Here is a table of points, one per row:
array([-0.38,  1.86,  1.99,  0.51,  1.02, -0.73, -0.41,  0.46,  1.09,
        1.03,  1.20,  2.09, -0.52, -0.85,  0.61,  0.76,  1.14,  2.00,
       -0.32,  0.04, -0.26,  0.99,  1.05, -1.08])
array([ 1.55,  0.77, -2.27,  0.33, -1.19, -0.87, -0.54,  0.72,  1.36,
        1.07, -0.83,  0.16,  1.58, -0.20,  0.26,  1.50,  1.59, -2.02,
       -1.19, -1.05,  0.31,  0.09, -1.83, -0.07])
array([-1.54,  1.78, -1.48,  0.33,  0.20, -0.18,  0.16, -0.06,  0.95,
        0.05,  1.13, -1.09,  0.92,  0.90, -1.06,  0.84, -0.14,  1.17,
       -0.63,  0.48, -1.20, -0.28,  0.71,  3.14])
array([ 1.28, -0.79, -0.49,  2.08,  1.64,  0.19,  0.42, -0.12, -1.07,
        0.75, -0.26,  0.90,  0.59, -1.51, -1.32,  0.74, -0.36,  1.28,
       -1.55, -1.45,  0.48, -0.03, -0.61,  0.25])
array([ 0.78, -0.40, -1.89,  0.39,  0.81,  0.40, -0.79,  0.43,  1.21,
        0.09, -0.65, -0.84, -1.71,  0.28, -1.13, -1.86,  1.69, -0.49,
        1.08,  1.41, -0.53,  0.36, -0.81,  1.11])
array([-0.55, -0.95, -0.42, -0.96, -0.27, -0.42,  2.80, -0.29,  1.08,
        0.34, -0.03,  0.46,  0.13,  0.48,  0.14, -1.58,  1.30,  0.75,
        1.41, -1.18, -0.20, -0.81, -1.37,  1.43])
array([-1.29, -1.11,  0.68, -1.77,  0.71,  0.91, -1.12,  0.48, -1.72,
       -1.07, -1.09, -0.53, -0.43,  1.31, -0.74,  0.04,  1.32,  0.75,
        0.08, -1.20, -0.89,  0.52,  0.83,  0.65])
array([ 0.53, -1.22,  0.15,  0.43, -1.41, -0.49,  0.49,  0.00, -0.32,
        0.03, -0.66, -1.33,  0.10,  0.41,  2.84, -0.28,  0.69, -0.09,
        1.22, -0.55, -1.48,  0.81,  1.02, -0.88])
array([ 0.35,  0.37,  1.17, -0.10, -0.51, -0.19,  0.37,  1.03,  1.27,
        0.30, -0.71, -0.14,  2.21, -0.35, -0.14,  0.26,  0.67, -0.70,
       -0.83, -0.99,  0.25, -0.10,  1.55,  0.91])
array([-1.28,  0.81, -0.21,  0.86, -1.18,  0.45, -0.06,  0.60,  0.51,
       -0.47, -0.64,  0.76, -0.18,  0.25,  1.07,  0.97, -1.27,  0.37,
       -0.04, -1.69, -0.08,  0.99, -1.42,  0.68])
array([ 1.66, -0.56,  1.23, -0.27, -1.12,  1.08,  0.03, -0.51, -0.34,
       -0.35, -0.35, -0.53,  0.20,  0.25, -0.37,  0.73, -1.01, -0.20,
       -1.60,  0.55,  0.68,  0.09, -1.37,  0.90])
array([-0.20,  0.08,  0.86, -1.23,  1.57,  0.11,  1.24, -0.59, -1.52,
       -0.56, -0.93,  1.21,  0.46,  1.17,  0.39,  0.93, -0.86, -1.33,
        0.13,  2.84, -0.65,  0.49,  0.10,  1.07])
array([ 0.63, -1.26, -1.64, -0.67,  0.68, -0.60, -1.21, -1.38,  0.60,
       -0.42,  0.51, -0.40, -1.28, -0.60,  1.55,  0.60,  1.91,  0.74,
       -0.93, -0.22,  0.94,  0.12,  0.92,  0.50])
array([ 1.01,  0.16,  0.85, -1.42,  1.04, -0.48, -0.15,  1.85,  0.96,
        1.38,  0.21,  0.28, -0.86,  0.36,  0.68, -1.58, -0.96,  0.07,
        0.86, -1.59, -0.50, -1.91, -0.73,  1.14])
array([ 1.27,  0.05,  1.33,  1.19, -1.55,  1.06,  1.27,  0.97, -1.56,
       -0.69, -0.48,  0.31, -0.73,  0.57, -0.07,  0.80,  1.11, -0.03,
       -1.79, -0.18, -0.54, -1.05,  0.12,  1.31])
array([-0.08,  1.99,  1.30, -0.30, -0.27, -1.03,  0.20, -1.28,  0.00,
        1.34, -0.34, -1.60,  0.15,  1.55,  0.13, -0.02,  0.49, -0.16,
        1.69,  0.61,  0.58,  1.05, -0.51, -1.33])
array([-1.11,  0.99, -0.73, -0.15, -0.36,  1.69,  1.88, -0.79,  0.28,
       -1.28,  0.80, -2.28,  0.13,  0.02, -0.38,  0.23,  0.11, -0.14,
        0.31, -0.90, -1.17, -0.24,  0.35, -1.61])
array([-0.35, -0.78,  0.66,  1.67,  0.85, -1.76,  0.00, -0.54,  1.38,
       -0.20, -2.42, -0.28, -0.57,  1.75,  0.69,  0.21, -1.08, -0.17,
        0.47,  0.03, -0.32, -0.23, -1.78, -0.54])
array([-0.05,  1.65, -1.82,  0.31,  0.90, -0.34,  1.64,  2.60, -2.46,
        0.49, -0.56, -1.18, -1.23, -1.08,  0.39, -0.55, -0.50,  0.34,
       -1.13,  1.18, -1.43, -0.80,  0.41, -1.47])
array([ 0.75,  0.48, -0.23, -1.08,  0.05,  1.09,  0.43, -0.29,  2.07,
        0.70, -0.86,  0.36, -0.13, -0.71,  0.27,  0.49,  0.55, -0.71,
        0.11,  1.63,  0.04, -1.09,  2.17,  0.70])
array([ 1.03, -1.21,  0.25, -0.42, -1.31, -0.24,  0.99, -0.54, -1.14,
        2.07,  0.72,  0.11,  1.02, -0.79, -1.30,  0.59, -0.12,  0.78,
        2.24,  0.30, -0.89,  0.53, -0.60,  0.00])
array([ 0.17, -0.71, -0.15, -2.83,  0.21, -2.54, -0.99,  0.85, -0.78,
        0.71,  1.72,  0.18, -1.09,  0.13, -0.86,  2.01, -1.09, -1.25,
        0.39, -0.49, -0.83, -0.77,  1.29, -1.87])
array([-0.07,  0.00,  0.79, -0.44, -0.39, -0.49,  0.11, -0.16, -0.28,
       -0.43,  1.02, -1.00,  0.80, -2.15, -0.94, -0.15, -0.55, -0.26,
        0.95, -0.47,  0.51,  0.74, -0.13, -0.64])
array([-2.35, -0.35, -0.43,  0.30, -0.85, -0.52, -1.25, -1.01, -1.45,
        0.37, -0.28,  1.12,  0.33, -0.07, -0.99,  0.91,  1.68,  1.15,
        0.89,  0.19, -1.00, -0.83, -0.74, -0.51])
array([ 1.88,  1.18, -1.62,  0.06, -0.96,  1.57, -0.40, -1.68,  0.44,
       -0.16,  1.94,  2.06, -0.35,  1.00,  0.32,  0.36, -0.26,  0.96,
       -0.16,  0.71,  0.11,  0.28, -0.47, -1.51])
array([ 0.59,  1.11,  0.04,  0.91,  0.43, -1.65, -1.66, -0.74,  0.54,
        0.57, -0.14, -1.32,  0.31, -0.14, -1.37,  0.03, -1.63,  2.48,
        0.53,  0.05,  0.83, -0.41,  1.87,  0.48])
array([-1.13, -0.23, -0.38, -0.29, -0.78,  0.93, -0.61,  1.87,  0.75,
       -0.52, -0.24,  0.29, -0.54,  0.53, -0.29,  1.50,  0.36,  0.08,
       -0.54, -1.11,  1.89,  1.88,  0.91,  0.53])
array([ 0.18,  0.38, -0.12,  0.31, -1.83, -0.02, -2.00, -0.33,  0.06,
       -1.62, -0.39,  0.54, -0.22, -0.91,  0.60, -1.22, -0.69, -1.35,
        0.87,  0.84, -1.12,  0.06, -0.05,  0.61])
array([-0.68,  0.16, -0.57, -0.18,  1.72, -0.32, -0.30,  0.73, -0.68,
        0.14,  1.12,  0.49,  1.70, -1.20,  1.20, -1.51, -0.41, -0.81,
        0.28,  0.13,  0.29,  3.07, -1.78,  0.40])
array([-1.28, -0.92, -0.02, -1.33,  0.20,  0.33, -0.36, -0.43,  1.47,
       -1.36, -0.57, -0.38,  0.33, -1.90, -1.19,  0.85, -0.26, -0.67,
        0.64,  1.59,  0.65, -0.38, -1.75,  0.35])
array([-0.68,  0.06,  0.62,  0.04,  1.45,  1.52, -0.39, -0.76,  1.01,
        1.74,  0.36, -0.03,  0.93,  0.84,  0.71,  0.20, -0.30,  0.12,
       -0.86,  0.66,  1.34, -2.19, -0.63, -1.51])
array([ 0.41, -2.07,  0.33,  0.04,  0.16, -0.02, -0.67,  0.88,  0.55,
        0.66,  1.72, -1.57,  1.89,  1.32,  0.06, -0.87,  1.23, -0.26,
       -0.37,  1.85, -0.42,  0.89,  0.61, -1.11])
array([-0.23,  0.96,  1.15, -0.65, -1.93, -1.37, -0.11, -0.50, -0.70,
        0.28,  0.76, -0.14, -0.99, -0.96,  0.63, -2.28,  0.49,  0.29,
       -2.25,  1.08,  1.24, -0.58,  0.12,  0.87])
array([ 0.18,  0.85, -0.65,  0.14,  0.56,  0.49, -1.34,  1.20, -1.42,
       -0.22, -0.32, -0.71,  1.14,  1.33,  1.26,  0.13, -0.05,  0.35,
        1.52, -0.42,  1.33, -2.15, -1.98,  0.47])
There is one direction along which these points spread out most. Where along it does each point below lie, from 0 to 99? The average is 50, and the first point in the table lies past the average. One standard deviation of the points above along it is 16.
array([-1.16, -1.38,  0.16, -0.53,  1.22, -0.74, -0.04, -1.09, -0.08,
        0.63,  0.30,  0.77,  0.47, -1.15,  0.76, -1.59,  0.00, -0.90,
        0.26, -0.43,  0.73, -0.34,  0.53, -1.39]) 64
array([ 0.21, -1.54,  0.37,  0.96, -0.07, -0.70,  0.06,  1.03,  1.42,
       -3.05, -0.06,  0.34,  1.95, -0.26,  0.26, -0.04, -0.44,  1.35,
        0.40,  0.33, -1.67, -1.00,  0.52, -1.31]) 51
array([-0.22,  0.33,  2.52,  1.27,  0.63,  0.09, -0.19, -0.01, -0.04,
       -0.59,  1.02, -1.73, -2.17, -1.27,  0.35,  0.80,  0.94, -0.41,
       -0.81,  0.50, -1.26, -0.40, -1.46,  0.16]) 51
array([-1.08, -0.35, -0.29,  0.47, -0.80,  1.14, -0.72, -1.39, -0.83,
        1.02, -0.22,  1.05,  0.53,  0.35,  0.37, -1.15, -2.56, -0.73,
       -2.29, -0.10, -1.18, -0.43,  0.88,  0.64]) 47
array([-0.09,  1.46, -0.84,  0.53,  0.41, -0.45,  1.04, -1.67, -1.40,
       -1.29, -2.50,  0.38,  0.32,  0.05,  0.65,  0.08,  1.22, -0.94,
       -1.07, -1.00,  0.64,  0.29,  1.49,  1.07]) 34
array([-0.06, -0.16, -0.83, -0.96,  0.50,  0.64,  1.12, -2.09,  0.44,
       -0.15,  0.70, -1.32, -1.01,  0.72, -0.92, -0.60, -1.17,  0.66,
       -0.98, -0.93,  1.34,  0.10, -0.41, -0.68]) 53
array([-0.73, -0.44, -0.51,  0.61, -0.97, -1.83,  1.69,  0.98, -0.91,
       -1.78,  1.33,  1.47, -0.45,  0.93, -0.94, -0.39, -0.11, -0.98,
        0.55,  1.07,  2.68, -0.24,  0.14, -0.46]) 52
array([ 1.19,  0.31,  0.70,  1.31,  1.68, -0.40,  0.41, -0.65, -0.58,
       -1.02,  1.54,  0.64, -1.48,  0.77, -0.19,  0.27, -0.31, -2.53,
        0.82, -1.12, -1.34,  0.17,  0.78,  0.91]) 53
array([-0.73, -0.83,  0.49,  2.22,  0.13,  2.63, -1.05,  0.11, -1.29,
        0.51,  0.26,  0.50,  0.02, -1.11, -0.52,  0.02,  0.03, -1.42,
        2.59, -0.28,  1.12, -0.81,  1.30,  0.38]) 48
array([ 2.12,  1.17,  0.33, -1.46, -0.06,  1.47, -0.37,  0.65,  0.18,
       -1.94, -1.60,  0.50,  0.43,  0.05, -0.97, -0.63, -0.33,  0.77,
       -0.04, -0.85,  0.51,  0.99, -0.17, -1.37]) 44
array([ 0.11, -1.63, -0.80, -0.30, -0.24,  0.00,  0.85,  0.21, -0.34,
        0.91, -0.40,  0.34, -1.72, -0.93,  2.07,  0.94, -1.91,  1.88,
       -0.32,  0.67,  0.61,  1.41,  0.61,  0.15]) 57
array([-0.58, -0.05,  0.40,  0.09, -0.73,  0.58, -0.47,  1.28,  1.32,
        1.96, -0.81,  1.07, -0.98,  0.80, -2.55, -1.47, -0.16,  0.19,
       -0.60, -0.56, -0.15,  1.17,  0.32, -1.49]) 57
